In the rows, zero is written as 128.
Each named move below is a turn or a mirror, shown by a few rows before and after it. Which moves, in which order, take the first row of each later pair to the second? The first pair is answered.
move z942:
[114 125  94 146 112 141 138 143  97 141 105 135 135 140 154 135 122] => [113 126  91 148 108 142 137 141 106 124  99 137 133 135 157 139 127]
[122 119 138 130 114 170  95 113 155 111 156 101 111 131 140 104 167] => [125 127 147 120 118 168  99 112 129 148 167  91 109 136 135  98 150]
[134 122 119 142 132 134 129 132 126 135 129 133 129 144 119 136 118] => [131 123 119 141 131 136 131 131 131 126 126 136 124 141 120 138 121]
move z142:
[144 119 117 154 127 134 120 120 122 126 121 119 123 136 123 122 143] => [146 121 120 155 129 136 122 119 132 118 121 119 117 135 129 118 150]
[143 126 126 146 125 108 134 128 121 138 148 127 137 145 130 114 143] => [135 126 137 140 120 116 128 122 150 110 132 134 133 126 139 119 157]
[ 95 135 157 102 126 123 131 175 131 120  83 103 118 116 144 165  85] => [103 133 147 104 130 119 134 183 113 145  98  97 119 127 138 157  74]
move z218:
[126 149 112 121 118 103 131 108 121 130 134 138 124  99 142 129 121] => [126 148 109 121 121 103 127 109 118 128 135 137 122  99 137 129 116]
[166 121  84 148 139  89 154 139 102 152 163 132 149 175  95 100 114] => [165 131 126 134 143  96 145 101 105 178 174 132 155 162  97  80 137]
[108 119 118 125 116 141 129 150 164  70  83 143 116 116 140 155 125] => [128 109  89 150 119 132 130 161 150  69  99 143 123 139 133 151 132]
move z406:
[125 116 111 154 127 110 143 114 139 109 122 142 120 153 126 115 137] => [117 118 110 150 122 112 145 124 139 101 110 139 114 149 129 127 126]
[140 121  79 147 123 115 146 161  95 127 122 130 140 139 104 138  95] => [143 120  79 151 125 116 149 158  94 131 128 132 145 142 102 137  97]
[108 146 200  91 125 128 130 109 106 208 137 109 125 113 122 103 118] => [131 142 190 117 127 127 123  86 110 201 164 121 135 123 124  82 161]
move z174:
[144 125 170 129 148 128 100  72 157 127 149 139 154 127 141  72 192] => [ 90 133 179  71 131 129 127 133 150 112  67 119 109  88 145 136  90]
[ 98 104  86 115  94 130 172 167 142  76  97 103 121 106  98 170  90] => [145  98  74 158 109 122 171 147  90 154 180 102 154 155  78 122 129]
[144 110  81 156 122 121 137 141 126  94 113 138 122 125 100 138 119] => [144 115  79 158 123 119 137 141 118 111 119 136 126 129  94 136 111]
[119 123 142 127 127 143 119 120 166 105 126 135 129  99 137 135 149] => [109 126 134 116 128 137 138 156 119 154 122 118 120 115 121 145  93]
Pairs:
(two moves a pair)
[114 162 209  95 138 156 117  86  98 182 146 125 133 104 124  87 132] => [101 146 161 103 120 158 115 114 173  45  84 148 114  82 146 134 138] -> z942 then z218
[ 94 146 141 105 108  96 120 127 113 172 114 106 113  97 130 136 105] => [110 133  93 130 112  87 125 155 106 162 120 108 111 118 120 150  93] -> z218 then z218
[107 123 177  77 117 130 137 154 136 163  97 121 106 107 131 136 101] => [121 122 176  98 123 140 118 114 179 113 111 140 125  98 142 121 169] -> z174 then z174
[137 110 100 146 129 124 119 122 136  93 152 135 123 141 130 116 163] => [127 107  85 141 123 117 132 156 122 100 132 129 110 148 124 138 117] -> z174 then z218
[133 125  78 117 108 102 123 161 151  55  83 141 108 109 131 153 105] => [109 141 132  80 108 114 120 147 160  77  69 131 100  81 138 148 105] -> z942 then z142
[143 135 146 128 133 120 121 111 103 178 151 122 138 137 119 105 134] => [115 138 174  97 130 130 125 122 119 164 112 114 122 108 129 128 109] -> z218 then z218
[165 112  77 192 153 115 142  96 147 130 168 144  93 202 101 124 156] => [160 125 123 172 155 125 133  55 160 133 170 146 100 179 109 107 193] -> z218 then z942
[149 133 124 155 123 131  95 112 121 141 133 131 106 149 112  58 178] => [148 133 131 147 123 135  96 105 118 153 135 128 107 144 112  57 177] -> z142 then z942
[145 123 106 140 128 142 123  97 129  97 154 125 137 153 126 106 160] => [113 131 124  97 119 138 144 135  99 140 122 101 111 140 120 136  84] -> z174 then z942
[123 103  88 127 118 105 152 174 171  69  95 144 121 132 123 125  89] => [156  96  83 157 129 107 141 138 175  70 137 157 146 146 120  96 146] -> z174 then z174
[117 125 100 132 121 120 124 144 158  80 130  75 118 121  98 139 119] => [137 131 115 147 133 122 115 112 152 107 170  77 138 130  96 105 156] -> z942 then z174
[140 120 103 138  95 120 154 158  96 147 149 120 129 144 112 141 107] => [154 116 105 159 100 125 137 126 122 112 166 138 144 147 121 124 163] -> z174 then z142
[ 88 174 136 115 131 140 126 140  95 145  99  89  94 108 148 116  54] => [ 94 159  92 146 126 138 122 156 125  81  85 105  92 115 153 133  68] -> z218 then z942
[102 145 182 145 143 151 121  92 170  69 132 143 128  87 133 114 172] => [134 149 169 165 153 133 132  99 100 164 197 128 148 137 106  82 158] -> z174 then z174
[140 133 108 161 130 130 162 143  73 220 177  75 129 151  71 110  78] => [161 107  35 208 127 121 157 161 111 126 166  98 133 170  76 131 104] -> z942 then z142
[129 123 125 138 124 111 119 132 108 153 154 126 131 150 115 118 119] => [134 119 104 147 122 110 118 139 119 123 145 134 132 149 114 126 131] -> z942 then z142
[134  66  78 213  96 138 149 157 163  43 110 146 161 114 114 187 119] => [111  85 113 170  99 129 177 183  73 183 119 101 154 125  93 185  30] -> z406 then z942
[161 105  82 198 132 127  99 119 155  76 144 135 127 184 131 150 155] => [117 114 105 139 122 127 125 169 120 118  92 105  94 159 124 192  51] -> z174 then z406
[102 135 128 101 124 139 137 155 103 143  98 109 115 114 131 152  59] => [116 117  85 131 123 135 138 163 124  89  93 127 120 126 133 165  77] -> z218 then z942
[163  93  85 165 105 130 150 167 109 120 118 121 141 163 120 109 131] => [134 101 123 136  99 147 134 147 161  69  79 128 133 119 140 122 150] -> z218 then z174
[149 121  98 153 115 125 122 110 157  82 139 152 148 144 137 123 172] => [139 116  72 142 110 117 147 160 120 106 123 133 130 155 126 148  99] -> z174 then z218
[122 135 146 110 120 129 145 133 127 124  99 120 114 113 126 148  93] => [149 125 105 142 126 123 152 148 109 119 120 124 124 149 117 144  97] -> z218 then z218
[144 134 107 139 132 117 133 145  86 158 144 117 130 156 107 126 106] => [161 126 104 155 134 121 118 122 111 130 159 130 143 156 117 109 150] -> z174 then z142
[111 143 200 114 131 158 116  92 158 134 118 148 119  97 150 115 134] => [106 146 202 101 131 151 126 114 130 167 111 133 113 103 143 124  97] -> z174 then z142
[133 125 107 143 128 118 122 144 108 144 133 119 121 141 116 133 116] => [113 129 128 117 121 126 119 138 140 112 105 120 110 117 128 147 118] -> z142 then z406
[124 115 107 131 125 118 126 155 116 122 112 127 124 140 135 136  98] => [137 119 123 147 133 122 114 115 122 137 144 135 145 143 134 107 146] -> z174 then z218
[ 86 135 154  84 115 131 148 144 119 152 105 115 124 121 138 147  97] => [142 127 115 146 135 118 137 119 107 155 168 133 159 165 128 105 159] -> z218 then z174
[161 117  99 175 131 124 121 118 124  57 155 151 123 132 120 124 159] => [169 127 113 177 141 122 123 102 101  99 183 144 132 140 111 103 168] -> z218 then z142
[101 142 139 115 114 127 125 120 163 104 107 132 125  93 148 131 134] => [134 137 131 147 128 123 116 101 145 136 155 136 148 123 141  95 171] -> z174 then z174
[128 134 175  98 118 129 107  67 221 101 121 143 126  84 132 112 173] => [117 146 202  68 120 125 126  88 147 213 134 112 120  98 114 110 112] -> z406 then z942
[153 111 104 161 138 123 128 134 135 103 122 134 128 140 127 131 140] => [144 123 114 144 139 115 138 147 104 156 132 121 122 149 118 129 107] -> z406 then z942
[154 106  77 154 119 127 142 167 149  51  98 139 122 107 145 163 122] => [139 118 104 114 118 118 163 184  83 157 102 111 111 118 125 161  57] -> z406 then z942
[152 112 106 154 134 118 131 122 121 130 152 126 144 152 122 103 146] => [133 113 105 129 128 113 147 150  98 145 122 111 123 145 117 129  91] -> z174 then z174
[125 143 117 122 130 122 139 143  89 187 128 118 138 142 105 118  86] => [143 143 132 144 138 132 118  90 122 160 157 135 159 135 118  89 164] -> z174 then z942
[199 124  95 160 149 124  93  92 110 149 184 161 169 178 102  91 201] => [190 121  95 160 144 128  88  86 146  95 163 170 166 152 114 102 222] -> z942 then z142
[130 125 213 108 138 139 113  66 134 144 196 149 136 106 159  67 189] => [ 77 135 228  51 119 143 134 120 134 131 120 130 100  73 165 125  98] -> z174 then z942
[130 128 137 125 137 134 120 107 141 120 130 123 131 118 139 122 150] => [136 124 121 137 136 135 122 117 142 112 133 125 134 129 137 122 151] -> z142 then z942
[126 137 164  87 142 126 144 137  98 228 132 101 122 105 134 110  82] => [122 130 133  92 135 117 152 168  96 201 109  99 113 112 132 133  51] -> z218 then z218
[112 176 154 129 131 120 129  94 137 106 140 128 143 101 132  99 167] => [129 171 134 148 133 114 130  99 123 120 162 129 151 124 122  94 173] -> z142 then z406
[170 148 148 162 119 121 137 119 164  92 187 157 149 165 149 145 238] => [115 152 158 105  99 122 154 170 187  52  99 141 103 117 159 205 155] -> z142 then z174
[104 150 217  78 129 149 122  78 126 167 127 120 125  86 146 104 143] => [111 151 215  81 130 147 119  75 122 176 134 118 131  91 144  94 147] -> z174 then z174
[112 127 124 101 101 122 127 152 126 122  96  95 104 120 108 145  94] => [149 124 133 137 119 125 103 103 123 143 156 105 137 139 109  92 169] -> z406 then z174
[141 124 102 138 124 109 143 149  90 145 149 117 138 143 120 130 120] => [111 130 131 108 111 121 138 136 135  95 104 120 123 103 142 152 119] -> z142 then z406
[139 107 107 149 114 118 130 168 101 114 103 154 124 147 123 149 105] => [163 112 125 164 128 117 120 130  96 147 145 153 142 155 119 113 150] -> z218 then z218
[131 138 146 146 122 111 129 110 119 178 174 125 151 157 120 101 165] => [ 83 142 165  95 102 121 141 142 138 141 100 113 112 113 135 149 101] -> z142 then z174
[124 143 133 132 157 145 105  83 155  85 128 165 151 114 117 115 178] => [107 161 177  94 158 146 121  88 114 165 127 146 139 106 107 114 132] -> z942 then z218
[ 98 118 123 102 140 132 140 132 137 129 132 116 108 115 125 177 122] => [112 115 117 110 141 130 146 129 113 166 154 111 112 130 116 165 122] -> z142 then z406
[ 77 157 101 143  87  92 115 179 181  77 120 117 102 159 137 164 108] => [104 153  73 175  94  77 118 183 155 101 155 118 115 186 127 149 120] -> z218 then z174
[112 155 102 146 103 140 160 169  96 173 124  95 145 167  93 121 125] => [103 156 122 145  99 157 142 133 176  77  97 120 141 128 117 130 180] -> z406 then z142
[135 131 133 134 129 136 121 103 152  95 123 135 129 122 137 131 166] => [125 140 153 112 129 128 135 118  99 174 128 112 124 127 125 127 117] -> z406 then z942
[100 158 146 110 124 157 114  71 133 123  94 147 140 130 137 125 112] => [108 153 116 123 123 144 129 104  97 154 105 136 138 161 125 130  73] -> z218 then z142
[133 126 114 144 129 127 124 143 125 139 132 138 126 139 124 123 128] => [130 132 137 134 127 130 115 124 129 148 140 135 127 128 130 114 137] -> z218 then z218
[147 112 120 143 151 116 153 141  92 146 145  67 126 135 152 101 131] => [117 115 127 117 141 122 156 156 113 119 106  68 108 110 155 128 102] -> z174 then z174
[155 128  93 165 130 121 116 135 120  70 161 150 155 144 113 119 155] => [142 124  76 154 125 115 128 160 110  70 136 143 141 150 111 143 118] -> z174 then z218
[151 111 142 140 111 133 125  98 133 111 156 131 155 156 133 114 165] => [146 116 153 133 107 137 128  92 137 106 149 128 159 153 138 113 167] -> z942 then z142
[ 75 139 153  96 137 132 130 152 139 110  68 141  95  91 128 179  85] => [152 120  80 182 161 108 127 150  82 160 171 150 141 174 100 128 130] -> z218 then z174
[115 146 164 127 146 142 118  97 143  89 144 133 137 119 136 112 168] => [ 92 153 182 102 142 143 126 110 134 109 122 123 126 107 139 127 134] -> z942 then z174
[128 116 115 143 100 100  99  88 193  82 108 137 134 105 148  79 159] => [122 111  75 134  94  79 139 161 120 147 100 111 114 136 127 108  58] -> z174 then z218
[114 113 124 125 128 120 119 124 157  65  87 127 129 108 140 145 138] => [148 107  78 154 134 108 131 153  96 130 128 115 136 162 117 129 113] -> z218 then z142
[101 137 126 120 116 133 133 146 162  95 104 130 114 104 144 150 119] => [137 135 107 152 129 120 134 139 111 172 163 125 140 152 123 111 124] -> z174 then z406
[123 116 102 145 127 116 142 144  87 168 139 119 131 147 115 121  94] => [ 88 125 140 106 117 133 132 132 144 108  89 123 115  98 139 144 102] -> z142 then z406
[125 124 153 117 126 135 115  92 177  87 119 138 135 102 148 115 166] => [147 109 102 151 127 125 116 114 165  73 133 145 138 133 143 115 162] -> z142 then z942
[137 116 119 136 104  98 158 147  67 193 147 100 133 164 100  98  98] => [102 108 116 120  89 121 140 136 171  44  75 128 114 111 131 138 131] -> z142 then z218
[ 96 151 163 140  98 134 125 100 107 133 120 132 107 132 152 107 162] => [ 98 146 147 152 100 133 120 104 121 106 112 137 107 135 154 115 171] -> z142 then z942
[162 114  86 161 131 121 128 141 137  84 136 135 139 146 130 126 154] => [127 120 116 117 120 129 134 156 145  78  88 124 113 112 137 164 104] -> z218 then z174
[144 135 111 146 128 120 149 117 132 139 156 118 133 125 111 127 141] => [129 144 144 123 124 126 141 106 143 145 144 114 123 103 117 130 138] -> z218 then z218
[ 73 141 141 137 125 132 116 190 126  91 108 111 136 106 141 138 116] => [ 83 143 149 147 131 137 101 165 146  75 122 122 146 107 147 121 159] -> z174 then z142
[159 130 142 134 131 127 117 120 123 174 166 100 136 140 112 113 157] => [129 123 139 114 118 135 116 136 175  86 104 111 109 103 131 157 149] -> z174 then z218
[127 124 108 119 122 134 112 136 156  99 120 114 141 146 131 147 131] => [117 132 135 103 121 138 109 125 158 107 116 112 135 132 136 146 134] -> z942 then z142
[135 110 128 105 111 129 136 174 121  87  99 110 114  94 137 142 123] => [154 101  94 126 116 120 138 181 104  98 116 111 121 124 130 138 124] -> z218 then z142
